One turn moves each row of this set onto another row. After a few examples, where does it send each row asked below?
Z137: [ 38  25 -16 -10 -13 -20  17   2   8  19  -1   8   0 -24  19 -21 -22  -2]
Z112: [ 32  32  -9 -12 -21 -27  17  -6  16  20  -9   8  -5 -14  16 -19 -17 -12]
Z300: [  5  15  -8  11   7  12   9   0 -11  20  -8 -16  -4   4  -9 -23  13 -22]
Z971: [ 13  14   8   7   8  11  10   3 -13  21  -6 -15  -4  14  -8 -27   9 -29]
Z9: [  7  -5   8   4  -7  28  40  15 -11  29 -26 -15  -9   3  14   5   9 -21]
Z411: [ 37   7  10 -39   1  -9   0   4 -13 -20  -6   5   6 -23  13   6 -34  -8]
Z568: [ 17  15 -11 -35 -10 -12  -1  -8  -3 -22 -17   4   0 -29   9  17 -22  -6]
Z246: [-12  -2 -24   3   3 -10  28  21   1  15 -23  -4 -12 -34   7   9 -17 -10]
Z101: [ 25  17  17 -43 -13 -19   1 -10  -1 -19 -20   4  -3  -9   8  11 -25 -23]
Z495: [ 10  -6   5   5  -4  31  40  18 -14  28 -23 -14  -7  -1  15   4   8 -17]
Z343: [ 44  25   2 -14 -14 -24  18   3   9  20  -1   9  -1 -12  19 -25 -25 -12]
Z321: [ -3   5  22  -9  -7 -25  31  14   9  20 -34  -4 -20   2   6   2 -20 -42]
Z212: [ 14   7  22 -51  -5   9  13  -3  -8 -16 -36  -7 -17  -5   7  14 -26 -20]
Z727: [ 25  -3  13 -48   7  19  13  10 -19 -17 -22  -6  -8 -19  12  10 -33  -7]
Z375: [ 22 -15  16  -6  17  -8  30  40 -14  17  -7  -2  -4 -17  15  -9 -37 -21]
Z164: [ 13  -7  12   3  -3  30  41  19 -14  29 -23 -14  -7   4  16   3   7 -20]
Z841: [ 15   9  -2  10  14  17   9   9 -18  20   0 -15   0   3  -6 -28   6 -20]
Z425: [  6   6  -5 -45  -2  15  12  -2 -10 -18 -33  -7 -14 -24   7  20 -22  -5]

Z343 turns into Z137
Z495 turns into Z9
Z568 turns into Z101
Now these:
Z727 turns into Z425
Z246 turns into Z321
Z841 turns into Z300

One turn moves each row of this set onto another row. After a few examples, where does it send each row asked below?
Z89: [ 49  28  -1  -7  10 -13  -8   3  10 -16  -9 -27   7   3 -33   3   3  -3
  12  16   9   6   6  -7  -2  -3 -15 -12 -14   6]
Z410: [ 18   1 -21  22  31  -3  -3  14 -20  -5   2 -10  -2  -6  -5  -2 -15  -9
 -23 -28  -1  12 -21  16   7 -20   5   4   2 -32]
Z709: [ -3  18   6 -11 -20  -4  -6  -2  27  13 -17  18 -17   8  -3  14 -20   8
  -2  18  13  25 -12   6   8   0  -3  11  24 -22]
Z984: [  5  32   9  33   9   6   1  12   4 -20   5 -12   6 -20  -8   7  -8  -6
 -24 -11 -12  -3 -29   3   5  -4   0  16   7 -25]
Z365: [  7  31  -8 -14  26  -6 -25 -11  -5 -17  -9  11  17 -27   5   9  -4  -2
   7  18  17  -6   2 -12  -2  25  -1  10  11  11]
Z524: [ 16  19 -13   6 -21  14  -3  23   5  11  18 -14  -9   3 -16  14   4   2
  12  25   8   6 -16   2  -3   7 -22  -8   5  33]
Z974: [ 14   9  16 -27  31  17  -2   5 -14  32 -10  -8 -17  16 -20  -7  -3  -4
   9   1   9   0 -24  27 -11  -9  -1  25   2   3]
Z13: [ 17  -6 -21 -19 -25  -2 -13  -9  13 -12   0 -17   5 -24 -15  17   3  -8
  21  19  -8  22   4   4  12  -4  -1 -26  -4   5]
Z438: [ 24  -2  -3   0   7   7 -18   6 -29   1  -8 -21 -16   9 -21   1  17  -4
 -15  11  40  18  14   5  14 -10 -13 -17  -3 -17]
Z335: [ 14   8 -16  16   7 -13 -22   8 -25 -25   4   4  -4   5  -7   9 -16 -14
  -4  -2 -14  -8 -11  -5 -14 -37  11   2 -10 -28]
Z574: [-17  25 -12   4  28   2  -2  40  20  -8 -16   7   8 -13 -23   6  18 -12
   3  -6   6  -3  -8 -11   3   5   3   3  11 -20]
Z606: [  3   7 -29  -5  38 -11  -9  33  -5  -4   5  -4   1   1  -4   3  -9   6
  11  14  -4   9  -5 -36  10 -20   1  -9   3 -30]
Z50: [ 20  13 -17  -2  43   3 -21  -9  -6   1   1   1  10 -13 -12  22 -12  14
   3  14  22   8  -8 -18  -5   4  18  12  -5  22]
Z741: [  6 -11  -1  -2   9  17  17  29  12   7  -9 -10 -12 -17  10   8  -8  -3
   3  28 -24   0 -17  19   7 -17  -9 -19  13 -13]
Z54: [  1   6 -12  -2  11  15   4   9 -51  15  25  -7   3  10 -15   3   8   5
   0   8 -19   4 -11  18 -19  -3  23  -1  -8 -12]
Z826: [  9  15   2  17  10  -5   4   1  -5  -6   1 -14   3   8 -13  -7  -3  -2
   5 -29   6  12  13 -16  -1  -3   2  42   6  27]
Z562: [ 10 -10  -4  -4  -9   2   4  21  -7  -5  16  -5 -10  -7   2   8  26  -1
   5  27 -27  -7 -21  19  20  -5 -25  -8  -7 -24]
Z345: [  8  21  10  10   6  -7  -6  15   2 -14  11  28  -5   0  -3  -5 -16 -20
  -5  -6  -6 -24  -7   7  11 -18   2  21   3 -39]
Z359: [-15   6 -14  -9  23   3  -9  26 -14   8   9 -30   4  -2  -9  -2  18  -1
 -10 -23   6  -3 -27 -18  -1  -5 -23   6  -7 -28]
Z941: [  4  31   1   0  -5  12  -9  11  -4  13 -14 -10 -16   7 -21   8  21  -6
 -29  14  27  32 -22  18 -10   2   1  11  17   0]
Z121: [ 11   9  15 -50  19  -7  -5 -19 -24  -3   0  -5   0  -4  -6  -8  -3  -1
  18   2  -1  12 -19  22  20  11  -6   2   4 -34]
Z896: [  3  -2  11 -17 -12  -3 -30 -20 -12   3  -1  -4  -2   3  -4   8  -8  19
   7  29  10  11   9  -6  13 -24  -7 -12   4 -37]
Z751: [ 29  -5   2 -31  14  30   5   4 -11  24  18 -15  -5  -1  -4  -7  12 -14
   6  17  13  15 -14  12  34  -9  10  -9   0   2]
Z919: [ 28  -3  -5  23   0 -13  -2  -2 -24   6   9 -19   9  -9   1  -4  -9   0
 -24   2  -1  17   8 -16  25 -17  -8   5   7 -34]
Z556: [  6  15 -12   5   4 -17  -7   5   6 -11 -14  -5 -19 -12 -30  21 -22  17
  26  20 -11  18  -7  11 -12  18 -21   6   8   6]
Z948: [ -6   5  18 -13   0   4 -14  18   2   2   0 -10  -3  -6  -6  -7  -4  -5
 -22  23   7  14  20  -2 -11  -2   7 -16   4  42]
Z7: [ -8  -1   2 -24  32  -4   4  -6  -2  13   6  10 -24  29  -3  12 -10  16
   4  11 -13  -5   4  19  21  10 -17   2   9  21]
Z501: [ 21  -1 -13 -38  17 -12 -23 -22   1   7   2   7  -1  -6   0   4  -1 -15
  -3 -12  22  -6  -3 -10   4   6  -1  33 -21   3]
Z851: [ 15  21   5 -11  25  -8  -1  -8 -27 -10  10 -16  23   3   2 -24  -1  -5
   4 -23   8  18  16 -11   7 -14  14  22  15   7]
Z713: [  8  23   7 -23  22   0   3 -10  20   4   2 -21  -9  15 -14  14   4   4
 -17  22 -21   2   2   3  -1  -5  -3   1  -2  40]
Z846: [ -7 -15   1 -20   2  -6 -14  10  -9  18  -4  12 -21  10  19 -12   3  -3
 -15  14 -10  27   6   8  17  15  -3  14   9  25]
Z599: [-17  14  10   1  16  -6   1  -6 -21  -7  13  14   3   0 -14  -3 -11   8
  18 -20   0  17   6   1   2   0  20  41  21  10]
Z389: [-12  10  -6 -27  13 -18 -10 -19 -14 -22   6 -11  -1  11 -15  23   8  14
   0   9 -16   4   3  14   4  15 -17 -25  -2  20]
Z589: [ 31  -7 -11  11  -8   1  16  14   6   5   3   3  -9  14 -12   3 -13 -10
  14   6 -15 -15  30  -9  11   1   2   0 -21 -13]
Z914: [ -4  16   0  17 -22 -14   1  15  -3   3  -3  29  -1   3 -26  12 -11 -20
 -17 -12  15   3  -3  10 -17 -10  11  16  15 -15]
Z738: [ 15  12 -28   8  -8  -6  31  24   0  -3  -2  -8  -1   0  -9   5 -21  -9
  -7 -19  -4  16   0  14  -2  32  -5 -16   4 -11]
Z595: [ -1 -11  25 -29   3  -1  -6   2   2   7  16   3  14  13 -11  -6   0   7
 -16 -12  28  15   5   6  21   6   9 -26 -10  14]
Z57: [ 21   1  -9  -9  -1   3  12  30  -6 -15   5  11   4  17 -10  16  26 -12
   9  12   1  -2 -31  19  10  -8  -1 -32 -11 -17]
Z749: [ -3  -4   2  -5  -9 -15 -21  -7  -3  -8   5   7  14  15   2  13  14  24
  -3  13  -8  34  -9  -9  23  20   5 -13  -6  20]
Z331: [  1  27  12 -18  -7  15  11  -8  -2  13   5  -7  29  -9   6 -10   5  -5
  -2   7 -33  -6  -7  14  -4   0  21   4   6 -25]
Z931: [-21   7  -6 -35   7  -9  -6  20  14   0   9   3 -14  -9 -14   5   0 -17
   0   0 -13   0 -17 -23  -4 -19   9  23  -8 -35]
Z366: [  0   4  -6 -26  24  -3 -10  -8  -8  12  18  -4  -9 -23  -3   7 -23   5
 -11 -14  30  -2 -14   0  -1  24 -17  27  -2   7]
Z706: [ 11   9   0 -46  33  -7   9 -12   5  -5  -5  -9  -1  15 -11   1   9 -12
 -16  -8   2   8  10  24  21   7  -1 -22   1  16]
Z444: [ 12  21  17  35  -1  11   0  12 -33   6   3  -1  14  12 -13   3  18 -10
 -23  -6  19  -5 -13  -6  10  -2   0  13   8 -17]
Z483: [  0  13  -1  -9   0 -27   2  -9 -19 -32  17  -5   4  -5  -8  -4 -24  -1
  14 -23   4  22  19 -18   5   1   6  18   9   3]
Z803: [ 11  -4  -8 -19  -6   5  15  28  17   7   6  -9   1  -2 -12  11   1 -10
  -8   5  -5   3 -32  27 -18 -30   0 -26  -4  -7]
Z847: [-12  -3  -6 -33 -10  17  -7   4 -10  19  -2  19  -3   2   5   3  -1 -10
  28   3   6   5 -21  34   9   7  -3  -9  22   1]
Z431: [ -1   0  -1  -1  -8 -13  -3  -7 -19   0 -10   9   2 -12   2   9 -33 -12
 -13   6 -10  22  -2  -7  -3 -27  26   4  21 -34]

Z851 turns into Z483
Z803 turns into Z57
Z359 turns into Z606
Now these:
Z713 turns into Z706
Z524 turns into Z751
Z948 turns into Z595
Z366 turns into Z50
Z738 turns into Z54
Z914 turns into Z444
Z438 turns into Z896
Z984 turns into Z410
Z556 turns into Z974

One turn moves each row of this set onto another row. After a few examples, where does it send each row asked below?
Z381: [  1 -16  -9 -10  14 -24   3   6  27 -27  12   0  15  47   1  14  11  20
  23   2 -15   8  -8   6]
Z466: [-19   5 -36 -16 -10 -27  -6  32  -6  15   9 -38   7   8  16   1  -3  20
  11 -39  22  -1   1  18]
Z587: [-25  14  -8 -20  -7  -4 -21   3   9  -6 -12   0  10  54  -1 -12  17   6
 -10  -5  -7 -11 -10 -22]
Z148: [-28  14 -15 -32  -8 -11   0  15  19 -26 -15   4 -18  61  11  -1  13  22
 -12 -20   1  12 -18 -14]
Z975: [  5  -7 -13  -5   9 -19   1   7  16 -32  17 -13   9  35   3  15   7  38
  23  -2  -2  -1 -25  21]
Z537: [-13  11 -55 -34  -6 -34 -18  43   7   7  12 -24 -10   1   8 -11  -4  -1
   1 -36   6 -11 -14  28]
Z133: [  4 -27 -23  -5   7 -23  -2  10  27  17  -2  25  -8  20  28 -20  22  15
  -1  -1 -19   4   9  12]
Z390: [-20  23 -37 -31  -9 -22 -16  37  -6  17  -5 -30  -6  15  18 -14  -4   1
   2 -39  24  -6  -8  18]
Z890: [ -6   8 -21 -38 -16 -37   2  11  25 -12 -16  13 -23   8   0 -10  -8   2
  15  -2 -31   6 -27  11]
Z528: [ 23 -14 -15  -7  10 -23 -14   9  17  15  -8  -4  12  36   2 -26  17   0
 -17   6 -14 -10   7  -3]
Z241: [ 18   9 -17 -45  -4 -37 -19   4  24  -4   2  14 -24  22   4  -7   8   7
  18  -2 -19   3 -39  17]
Z630: [ 13 -22 -21  -9   3 -33  20  20  20 -35   4 -13  -2  38   5  14   3  31
   0  -5 -10  15  -9  14]
Z874: [ 18 -18 -21  -8  17 -23  10  21  27   2  -9  -4 -10  48  19 -19  19  25
 -25 -10   2  12  12   2]
Z934: [-32  17 -51 -24  -2 -17 -19  43   4   3  10 -28  -3  16  12 -12   2   8
  -5 -42  19 -15  -9  19]
Z484: [-26   2 -52 -20 -10 -31 -12  38   4   3  23 -30   2   3   9   3   0  19
   8 -40   8  -8  -7  21]
Z532: [-17   0 -39 -25 -13 -32 -14  36   7  12  16 -28  -2   4   8   5  -1  27
  12 -42  23  -5  -7  28]
Z342: [-16  -9 -17   8   4 -16  22  15  18 -34  -2 -15  11  25   2   6  -6  33
  14  -3  -9   0  -6  14]
Z452: [ 28  -8 -15 -11  25 -19 -14   9  27  23   2   4  -9  36  18 -29  26  23
  -6  -5   3  -3  -2  12]
Z771: [-15  19 -39 -35 -14 -30 -13  36  -7   8  -1 -31  -6   8  12  -4 -12  -1
  11 -36  16  -3 -16  24]
Z333: [-18   2 -52 -23  -2 -30 -19  38   9  25  17 -24  -5   4  15 -15   8  13
  -6 -41  12  -9   3  17]
Z52: [ -5   2 -39 -22  -9 -36  -9  32  -3  29   7 -32   0   1  18  -8  -3  12
   8 -36  16   0   3  21]
Z445: [ -2   0 -26 -29  -6 -22  -4  19  20 -28 -14  24 -19  23  14  -7  -2 -11
  12   4 -26  -2 -29  27]
Z707: [-13   2 -40 -25  -8 -29 -19  36  10  27  11 -24  -6   7  13  -8   5  24
   2 -44  26  -7   1  24]
Z230: [-20  14  -5 -27  15  -4 -13   9  28 -19  -9  11   0  67   7  -9  18   3
   7  -7  -3   0 -14  -8]
Z654: [ 16 -17 -10 -13  25 -23  -8   7  35  11   1  11   4  48  12 -18  25  10
   2  -1 -10   6   9  -1]
Z990: [-42  22 -12 -17   0   2  -2  12  21  -5 -24   7 -12  44  13 -24  11  17
  -6 -16   1  -4  -7 -12]
Z834: [ 15 -13 -21  -3  16 -25   8  16  30  20 -15   3 -10  18  14 -36   9  14
 -11  -2 -11   0  13  11]
Z176: [  1 -12 -13  -2  -2 -20  -2   8   7 -29   4 -17  27  38 -10  10   3  14
   5   7 -16  -9 -11   3]
Z220: [ -8  13 -41 -38 -10 -30 -20  41   8  12   3 -23 -14   6   8  -8  -5   7
   5 -40  22 -10 -14  34]
Z341: [  7   3 -22 -50 -13 -40  -3  15  26  -8 -15  15 -34  34   8  -8   8   4
  -8  -9 -20  17 -23   0]
Z733: [-25  24  -8 -23   8   3 -20   5  18  -9  -4   5  -7  59  14 -11  23  27
   2 -16  12  -7 -24  -6]
Z56: [-28  11 -19 -14   8   8  -9  19  19 -18 -21  22 -11  50  25 -23  14   0
  -7  -7  -1  -9 -11   8]
Z694: [-24 -22 -18   5  -2 -12   8   9  17 -25   8  11   9  29  19  11  12  32
  17  -3 -14   3  -3  12]
Z290: [  8   1 -15 -37 -17 -36 -20   3  13  -6  -7   7  -1  25 -10  -5   4 -10
   5   7 -33  -3 -24  -4]
Z699: [ 11   3 -13 -43   6 -32 -13   8  32 -14  -6  18 -12  42   1  -6   9 -11
  17   3 -25   6 -24   7]
Z346: [-22  18 -39 -31  -7 -19 -19  41   6   6   2 -27  -8  17  10  -7  -2  14
   2 -44  31 -13 -13  28]

Z630 turns into Z148
Z537 turns into Z484
Z220 turns into Z532
Now these:
Z230 turns into Z654
Z834 turns into Z890
Z290 turns into Z176
Z452 turns into Z241
Z466 turns into Z390
Z133 turns into Z445

One turn moves each row of this set onto another row. After a few examples, where does it send each row asked below?
Z303: [ 17  18  -5 -24  -2 -22 -21   5 -20  14  36 -12 -29  19 -14  20   6 -29
   9 -17  32 -16   0 -16 -16]
Z937: [ 24 -25 -10  -2 -11 -27  -1   7 -32  -6  18 -13  26  14 -18   9 -16 -41
 -15  -7  39  13 -12  -5   6]
Z962: [ 30 -23 -15  -9 -40 -12   1   1   7  22  32  -9   3 -28 -30   3   2 -47
  12 -34   9  23   8  -5  24]
Z229: [ 34   0   5 -17 -19 -17 -15  20 -23   1  30 -21  -9  -3 -44   7 -13 -30
  -9 -47  31 -24   2 -23 -12]
Z150: [  2 -18 -41 -17 -36  -4  -7   2  22  28  35 -23  -9   5 -51   5  12  -5
  -4 -34  33   3  -5  -6  -8]
Z329: [ 24 -38 -17 -20  -3 -17   4  11 -28   3  22  -7  16  23 -23   7   4 -43
 -26   1  33   2  -4  -4   1]
Z282: [ -1 -22 -41 -18 -34  -2 -13  -2  27  28  43 -19 -20   3 -32  11  20  -3
  -4 -34  29  -2  -2  -9 -12]
Z525: [ 15 -28 -17  -6  12  -8 -10  -8  -3   2  43   7 -18   2  25   4   8 -11
 -20   6   9   5  -2 -11  -5]
Z320: [  8  18 -19  16 -36 -18  18 -14   3  13  24   0 -17 -17 -14  -8  11 -18
  13 -13  24  20  -7  -9  19]
Z394: [ 17 -20 -15   5 -55 -15   7  -2  -5  11  33   2 -25  -9   0  13  34 -46
  -5 -33  33  -1   6 -20   8]
Z506: [ 26 -22  -1  23 -13 -16  -3  -2 -12 -21  31  -5   6 -22   8  -5 -24  -6
 -28 -24  22   6 -12 -20   0]
Z955: [ 29 -27  -8  10  -5  -6   8   5  -9 -15  25  -5  11 -20 -21 -21 -21  -1
 -38 -19  16   1  -8 -16   3]
Z588: [ 28  16   3 -12   3 -10 -26   4   0   7  43 -13 -25 -21 -16   2 -21  -4
   6 -36   7 -10   1 -20 -11]
Z127: [ -1 -13 -39  -7 -37  -1  -5  -2  26  21  38 -20 -19  -3 -40   0  13   8
  -9 -38  31  -2  -7 -12 -10]
Z868: [ 19 -30 -11  -4   3 -20 -21  -7 -12   1  42   1  -4   4  31  23  -3 -31
  -7  -1  17  14  -4  -8  -3]

Z506 turns into Z937
Z320 turns into Z962
Now these:
Z329 turns into Z525
Z127 turns into Z150
Z588 turns into Z229

